Rotation paths and how fast each direction turns (degrees a step):
Each turn is a multiple of 5 degrees from 10 to 175, or 0.
Each row of a path follows its step; steps can be skipped.
Path 1:
step 0: [ 27  -3   1 -26  -2 -35 -33 -21  -3 -19   3   9  17   8   3  -6 -27 -33
 -12   0  15 -10  -8 -27  10   2  -1 -31]
step 1: [-10   7  -1  12  -8   8  -4 -29   7 -28  17  -4  -8  -2   3 -19  10 -20
  38 -23  19 -40 -20  -2  -9  -4  33  21]
step 2: [-15 -22   0   0   4  -8   9 -11  22 -37 -13   6  -2  27  19 -30   8  18
 -35  -8  -1 -13 -13  13  -7  21  -1 -38]
step 3: [-23   8 -45 -26  19   0  26 -17  23  -6   9  -7  39  -9 -12 -27  -8  14
  12   3  10  -1  -2 -18  25  -7   6   7]
step 4: [-33   5  -6 -17   8  28 -40  -4 -25  -6  22   3   5  -9  14  -5   5  -2
 -15  13  -2 -23   9  -6  -1 -24  12 -49]
step 5: [ -3  13  10  -2 -10  11  -3 -13   1 -29 -32 -12  14 -15 -25 -36  17  13
  -5  -2 -23 -23  12   8 -11 -37  -3  29]
step 6: [  6  28  -2 -21  13  17  16  -5   5  -7  20 -39  -3  13 -23   7  -5  19
 -29   4 -25  13 -14  31 -19   8  14 -29]
step 7: [-15  14  13 -38 -25 -11  14  -2 -20   6 -14  -5  35 -28   6 -11 -21  -8
  26  28 -21   7 -21  15  11   0 -12  -3]
step 8: [ 35  16  13 -23  21  11 -16 -27 -14 -13 -19 -21  -2 -10  25  32   2 -30
 -13  15  -6 -21   2   0   4  -4  29  -2]
step 9: [-10  -7  22  -2 -20 -19  16   5   7 -18  -7 -37   2  -7  13   6  34   6
  40 -21 -33 -19   1   9 -20  22  15   3]
step 10: [ 19 -21 -26 -18  17 -24  12  -3   3 -13 -32 -10   7  18  10   6 -17 -12
  -6 -28 -20  28  -7  18  21   3  11 -35]
step 11: [-11  -7  -3 -31  19 -36 -14 -15   2  17  16   1  24 -18 -21   5   3 -22
  44 -13  18 -12 -14 -22  -7  -5  15 -13]
Speeds:
[ -1   0   6  -2  -7  -2   8  -4 -11   3  -1 -10  -4  11   2  13  -6  -1
  -2   7 -14   0  -6  -8  -3  -9  -3   7] -> 35
[ 5  2 -4 -2 -5 -1  7 -3  9  0  1 -5 -4  4 -4 -2 -5 20  3 -6 -9  8  1 -2
 10 12 -7 -7] -> 100
[ -2  -5   0   5   0  -2  15   6   4 -11   0  -3   0  12  -4  -4   5  -1
  -2  -2   0  12   1  14 -14  -2   6   2] -> 95
[ 10   8   2  -4  -2  -2   9  -6  16  -3  -6  14   7   0  -5   8   5  -7
  -9  -3  -2   0   4  -6   4 -10  -2   0] -> 140
Path 2:
step 0: [ 12  11 -12   4  11   5 -24 -29  -4 -23  -8  11  -6  18  -4   6   9 -24
  16 -25 -16  -4   7 -29  23 -20 -13  36]
step 1: [-18 -10 -21  24 -17 -24  -5   9   2  19   3 -17   2   1  26  17   4 -17
  26  -6   5  -6   1  24  11  17  37  25]
step 2: [  6   4   0  12  16 -18  38  10  10 -16  30  11  -7  -9   7   9 -37   9
 -29 -31 -15 -15  -6  10  -2  11   0  -1]
step 3: [ 37 -13   9   9 -17   1   1 -21 -12 -52   2  30  -4  14 -13  10   8  -5
  25  16 -13  -5  -8  -6   3 -18  12   3]
step 4: [ 18  -2 -25  -4 -18 -11   7  -3  -6  24   4 -13  17 -38  20  -2 -10  -8
  15  23   1  31  13   2  27  -2  31   9]
step 5: [  9   8 -45 -15  47 -12  14  -2   0  -6   8   8   2  -8 -13  -7  -5 -19
 -19 -32 -17  -8  14 -20 -11  17  -1   1]
step 6: [ 12 -14  -7  16 -23  -7 -20 -14 -24 -32 -30  -2 -18  15  -7  -2  21 -13
   2 -33   2   6 -21  17  -2  10  20  20]
step 7: [ -6   9   6  -1 -27  -5  39  11  -5   3  -7 -23   4 -23  23  16 -30  18
   7 -14  -5   6  19   8   1  -7  17  35]
step 8: [ 18  27  15  15  52  -8  26   8  18 -28   9  22  -8  -6 -13  11  -2 -14
  18  -6  -7  -1   9 -22   0   1  14  -1]
step 9: [ 10 -17 -20  12  -9  -4  -6  -9  10 -16 -22  22   9  -7  -2  -1  24  -8
  -2  24  -7  19 -26  33  -6   8  43  -4]
step 10: [ 10  -1 -24 -24 -21  10  24   9 -19  -6  -7   3   8 -33  23  -2 -36  -3
 -22 -12   0  22  20  -5 -20  10   0 -12]
step 11: [ 10  21   6 -21  33 -25  -4 -13 -36 -28 -20  -7  -9  11 -24  -4  13 -10
  14 -18  -2  11  11 -28  -6 -12   3   3]
Speeds:
[  9  -5  -1   6 -12  -9  -4   0   7  14  -8  -8  -7  -7   4   5   1   0
   1   5  -5   2   9  13  -6  -3  -1  -3] -> 130
[ -5  -6   3   2  -1  -4   4   1  -9   8  -1   3   9 -14   5  11  -5  -1
  -2   4  16  -7   5  -7  -3  12  -2   4] -> 125
[ -2  -1  -2  -8   6  -1   0  13  -6   2   9 -11   3  -2   8   5  -2   5
  18  -5  -8   9  -1   0   0   7  -2  -8] -> 120
[ -7   1   3  -4  -1  -2  11  -2   9 -10   0 -11   4  -2   0  -7  -5  -7
  -8   0  -5  -3  16   3  10   9  -7  -7] -> 130
Path 3:
step 0: [ -7 -15 -19 -21 -21   3  20   0 -29  -6 -10 -11 -22  14  25  11  11 -12
   5  31  31 -14  34 -18 -28   2  20  -4]
step 1: [ 19  -1  -9   0 -34  -8  -6   9 -20   1 -19  -7   7  34  23  -3  10  39
  21  23   7 -11  24  -1 -40   3  -2   2]
step 2: [ 26  -9  32  -1 -15  -8   1  16  23 -15  -6  15 -10   2 -10  19   3  40
  26  26  11 -10  21   9 -38  22  -5  -3]
step 3: [ 18  -9   9   0  12  10   8  21  17 -38 -20  20   9 -19 -25   0   8  26
 -18   6  16  -9  28 -26 -30  11   1  14]
step 4: [ 25 -28   1 -10  24  15  23   7 -20 -30 -40  -4  36 -14  -2  14 -11  10
  -5  -7   8  -8  17  -5  -1  27 -17  16]
step 5: [ -6 -35 -20 -15   4 -36   5 -19  -6 -13 -19   7  29  -2  -3  20  -9  -3
  -1  -8   6  11  34   2   1  48  -3   0]
step 6: [-33 -10  -3  -5  -7 -30  15   9 -10 -18  -2   6   6  18  16   7 -34  -6
   0 -17   6 -11  23 -20 -19  42  32   0]
step 7: [-28  -4  14   4 -28  25  -7  15  -2  -2 -15  -2  17  45   8 -10  -2   8
   2 -22   2  -1  17  13 -26  42  23   8]
step 8: [-11 -19  21  25 -16  14 -19  30   2  -2  13  12  32  -1  -4  -5  23   3
   7   7   7 -26  11  32 -17  37  14 -15]
step 9: [-12 -41   0  -2   1  35   8  20   1  -9  10  10   1 -10 -23   8  25 -15
  -4  13  25 -36  28   0  -8   7  20 -21]
step 10: [  5 -39 -38  -4  -5  15   5  16 -31  -9 -21  -7  21  19 -10  -2  10   8
  -5  11  10 -39  25  -5   4 -18   7 -15]
step 11: [ 18 -36 -19 -22 -22 -23   4  11 -14   0 -19  -1  -6  28 -16  20 -18  21
  25  19  -4 -22  22  25  11   4   1 -19]
Speeds:
[  4   9  -2  -2   1   0  -5   9   0  12   3 -10  -4   6  -7   8   2   1
  -7   4  11 -13   6   0  -4  -4 -13  -4] -> 40
[ 10   2  11   3  -2  -9   9  -2  -2   2  -2  -5   5  -6   8   2   5   0
   0  -3  10  14   5  -9 -14  -2  -4   3] -> 20
[  6  -5   8  -4  11  -1  -9  -1  -7   8 -15   7  -9  -5  -3  -3  -3   9
   0   4 -10   0   7  -5  -3  -8   2  -8] -> 40
[  8  -5   2   2  -4  -6  -8  -5   0   8  -2  -2  11   0   1   5   4   5
  10   3  -5   5  -2  20   6   8 -10  -3] -> 115
[ -6   2   7   4   2   1  13 -12  -2  -3  -9  -2  12  -7 -12   5   7   1
  -9   7   1  -7  -4   2   6  -6   1  -6] -> 65
